In the data rows, 50 means zero.
Each row below has a hidden score, from 0 to 20, with 10 about the middle. What is it? The score is a weighted sum of the row's numbers plus the product of two more (or one squared), each taken from its middle value.
"44 71 37 41 63 67 40 59 51 42 38 73 57 69 71 37" 13
"33 53 70 58 31 61 52 54 19 45 57 39 52 60 49 56" 13
"36 76 41 35 84 58 30 61 51 34 40 61 54 64 64 68" 7
"67 38 53 59 47 35 53 45 57 62 45 39 39 58 24 47" 11
"65 34 38 53 63 34 57 45 54 63 64 43 46 55 46 88" 12
"64 34 59 46 47 39 47 50 54 58 29 40 50 24 49 46" 6
"41 60 58 49 43 59 39 42 32 59 61 38 48 42 60 48" 13
"53 52 48 45 47 34 76 50 72 51 56 48 42 48 40 64" 11
"50 66 42 48 67 66 40 56 53 32 54 81 69 65 54 65" 14
"36 58 68 51 50 60 54 49 35 47 52 46 47 44 53 33" 10
"34 79 37 39 58 69 28 61 46 27 42 74 45 50 68 77" 7
"83 60 45 49 41 24 58 44 64 53 43 41 49 42 44 48" 13
"46 46 62 51 37 56 54 46 29 45 79 43 50 42 54 43" 10
"58 35 36 46 56 40 64 58 58 61 45 60 31 43 35 68" 9
"55 34 54 46 45 38 39 50 69 49 33 57 48 52 32 37" 6
"66 34 46 69 27 37 54 53 65 64 51 72 41 24 48 45" 6
"32 81 37 45 61 69 11 65 57 31 53 69 44 85 73 61" 6
"48 52 60 51 42 67 54 42 37 52 65 41 59 50 65 46" 11
"61 41 50 61 42 34 54 56 69 59 67 30 51 38 45 43" 9
"38 59 77 41 38 57 62 47 34 52 53 43 51 52 58 33" 6
"59 54 57 61 53 32 58 47 69 72 39 36 39 47 35 57" 7
"26 57 62 41 52 68 44 45 29 43 65 41 51 39 56 26" 11
"39 56 80 51 64 66 43 48 36 52 63 27 50 51 69 52" 8
"37 73 37 36 62 76 15 56 59 25 47 71 47 79 66 61" 7
"62 47 38 53 50 34 53 47 51 60 39 42 56 49 29 63" 13
"58 45 46 55 32 36 43 48 73 66 50 38 41 35 41 36" 5
"46 42 41 43 50 29 38 53 60 60 30 41 43 46 32 65" 7
"77 40 51 60 33 37 47 49 59 62 44 45 57 58 30 53" 10
"59 41 61 49 45 59 52 43 26 41 58 41 42 46 65 42" 10
"41 74 31 50 63 67 32 62 50 34 44 83 54 47 73 71" 8
"45 42 54 64 42 28 61 54 51 58 46 32 40 53 33 42" 7
"48 53 56 53 33 52 54 46 52 49 53 35 35 35 48 38" 7
"64 54 35 53 44 42 59 50 63 56 43 45 47 39 42 50" 10
"26 56 39 44 70 73 14 67 50 35 58 77 35 69 66 64" 10
"45 44 47 67 37 34 57 51 63 61 45 33 37 39 31 52" 7
"69 51 41 59 55 39 54 45 64 59 43 53 40 29 35 46" 11
"41 68 60 51 47 68 53 42 28 50 52 41 52 61 62 52" 16
"56 33 44 47 34 27 57 51 62 61 48 52 36 63 32 55" 4
"60 37 44 58 45 20 48 43 55 59 45 43 50 21 33 49" 14
"67 43 50 59 53 38 55 54 71 54 44 39 43 23 35 51" 7
"69 44 47 67 52 44 43 47 65 62 35 49 49 65 47 47" 11
"50 70 67 56 29 63 40 41 27 37 62 47 64 53 64 40" 13
"60 60 63 41 37 71 46 45 36 46 69 49 61 54 63 44" 10
"68 32 40 49 41 35 59 45 62 60 56 57 49 44 30 40" 13
"68 35 42 57 49 39 64 46 55 65 53 56 43 50 31 58" 11
"46 61 64 49 41 65 71 43 31 41 54 44 63 32 62 37" 12
"56 43 47 60 56 43 48 51 62 60 47 57 51 56 37 69" 8
"34 77 36 42 79 52 33 54 57 38 47 68 46 46 71 69" 6
"53 45 31 48 32 52 56 48 69 53 40 50 37 35 48 68" 8
"67 40 54 57 54 36 46 52 62 75 56 54 25 54 33 55" 14
"42 51 75 50 50 60 43 47 34 46 61 51 66 31 63 36" 8
"51 63 69 40 56 69 49 50 30 46 58 44 49 48 59 32" 16
"63 60 30 46 47 38 47 48 73 55 45 52 31 23 35 45" 8
"64 34 56 57 40 33 77 45 78 65 50 50 48 50 22 56" 11
"42 60 44 54 78 83 36 58 42 32 44 69 69 60 80 52" 13
"38 60 67 42 63 52 48 48 48 61 60 38 48 34 60 44" 5
"68 44 36 49 55 43 52 47 59 55 60 52 49 46 41 79" 12
"25 75 38 50 68 74 26 65 46 24 38 72 58 66 76 79" 8
"50 56 64 61 17 65 56 44 31 42 48 44 63 43 59 33" 12
"66 25 45 57 37 29 61 51 68 60 48 62 55 45 39 53" 14
"41 33 41 62 46 46 71 56 61 64 43 47 36 46 46 55" 8
"53 48 38 57 56 34 50 44 59 61 55 37 55 53 38 71" 14
"47 48 42 48 35 43 58 52 55 53 47 35 45 57 41 44" 8
"55 69 55 42 47 60 46 45 41 40 58 50 51 46 55 37" 10
"56 34 49 44 47 40 58 51 63 45 43 54 57 69 41 44" 13
"68 43 47 50 53 36 53 49 67 44 49 56 34 57 37 50" 8
"65 43 48 46 47 33 53 42 62 46 50 44 37 50 35 61" 12
"63 44 38 56 48 42 53 41 59 51 35 48 58 17 39 61" 19
"49 61 64 41 45 58 62 52 30 39 54 51 79 51 64 40" 12
"39 68 42 48 66 75 28 57 47 35 51 78 50 66 71 74" 9
"63 50 45 52 64 29 47 44 56 49 54 48 49 26 40 46" 15
"42 67 62 42 42 56 73 46 29 33 58 45 52 54 66 35" 10
"50 26 52 62 54 33 54 55 54 61 35 54 30 60 45 41" 8
"59 35 46 41 26 39 71 40 59 54 47 45 41 65 27 44" 10
"65 58 38 41 76 36 48 53 70 61 31 47 42 56 45 59" 9
"53 51 57 45 53 59 55 41 47 42 64 29 60 58 52 48" 16
"35 55 67 44 5 55 44 40 29 37 58 33 68 35 57 31" 17
"28 73 34 40 40 68 44 58 53 37 48 77 64 80 76 72" 8
"81 41 39 53 40 46 51 46 57 61 59 42 49 47 34 48" 13
"66 31 45 47 52 45 40 46 56 49 50 50 32 74 46 63" 7
"44 54 70 49 56 60 56 42 31 41 61 44 44 36 60 35" 9
"37 40 62 36 20 60 67 49 25 36 50 49 59 34 57 41" 9
"43 65 59 47 47 54 59 55 26 41 60 41 50 53 64 42" 9
"61 48 44 51 47 46 37 54 73 57 34 50 52 63 49 47" 6
"36 65 70 49 56 54 55 49 36 48 57 45 77 25 60 39" 11
"27 63 28 47 56 77 37 61 41 34 29 74 51 58 70 70" 15
"43 54 67 43 41 59 54 47 22 38 60 54 46 44 51 25" 10
"39 61 45 44 40 62 31 58 46 34 45 61 53 78 79 30" 6
"44 61 37 43 57 79 22 64 42 26 39 67 66 74 76 78" 10
"49 41 42 43 61 38 56 49 67 69 48 41 54 43 32 41" 9
